The same turns and mirrors carry the whole set onto itself and the rows of a family onto each other. Which other rows belong to the same family as each row named below? List them in the order they appear above.
These 32 rows form 4 families of 8 rows each.
K_190: [16  1 -6 14 -6  3 -2  2  4 14  2  1  8]
K_83: [  2  -9   2  -1 -20  -3  -2   3   7  10   1 -11   1]
K_788: [  7   0 -13  -1 -21  -5   1   8   7  10  -2  -4  13]
K_994: [  1  -8   1   1 -21  -1  -1   3   5  11   3 -13   2]
K_283: [-10  -4  -5   1 -14  12  -5   8   4  12 -11   6  -4]
K_966: [ -2  -8 -15   7  -1   6  -6  10  -3  -3   3   5   7]
K_57: [15  1 -7 16 -7  4  0  2  5 14  1  3  6]
K_948: [  0  -5 -14  -4  -5   8  -3   5 -12   8   1   2  -6]
K_421: [  7  -1 -10  -1 -22  -4   1   8   8  11  -3  -3  14]
K_820: [ -4   4  -4   7 -15  -2   1   6   6   0  -9  -3 -11]
K_844: [-11  -2  -7   2 -14  10  -5   6   7  12 -11   7  -6]
K_775: [ 11   0   3   6  -8  10 -11   7  -2   4  -4   6  13]
K_156: [ -4   0  -4   8 -16  -2   2   6   7  -1 -11  -3 -10]
K_531: [  2 -10   2   0 -20  -2  -1   3   6   9   3 -11   1]
K_204: [ -2  -4 -12  -3  -5  10  -3   5 -12   6   0   1  -5]
K_543: [  6   2 -14   0 -18  -5   1  11  10   8  -2  -3  13]
K_377: [ -3 -10 -15   7  -4   7  -6  11  -2  -4   4   5   8]
K_521: [ 10  -1   1   2  -7  11 -13   9   0   4  -5   6  13]
K_851: [ -2   2  -4   9 -15  -2   0   6   6  -1 -11  -4 -10]
K_160: [-11  -4  -8   2 -14  10  -6   6   6  10 -13   4  -6]
K_939: [ -1   3  -5   9 -11  -2   1   6   6   0  -9  -7 -10]
K_429: [16  0 -8 17 -8  3  2  6  5 12  1  1  5]
K_688: [-12  -2  -8   1 -12   8  -5   6   6  10 -12   6  -6]
K_168: [ -1 -10 -16   6  -4   8  -7  11  -2  -2   4   7   7]
K_460: [ 13  -1  -1   6  -8  11 -11   6  -2   5  -5   5  13]
K_937: [  0  -6 -13  -2  -4   8  -1   5 -12   6   0   4  -7]
K_208: [  1  -6 -11  -5  -4  10  -4   5 -10   8   0   0  -8]
K_34: [  9  -1 -12   0 -22  -5   0   8   9   9  -2  -3  12]
K_623: [14  2 -6 16 -7  3 -1  4  5 13  4  3  7]
K_686: [  3  -9   3   1 -20  -1   1   5   3  11   4 -11  -2]
K_556: [ -2 -10 -16   8  -6   8  -5  14  -2  -2   0   5  10]
K_717: [ 12  -1   2   6  -7  11 -10   6  -3   5  -3   6  13]

Same family as K_208: K_283, K_543, K_521, K_939, K_429, K_686, K_556
Same family as K_820: K_994, K_204, K_160, K_168, K_460, K_34, K_623

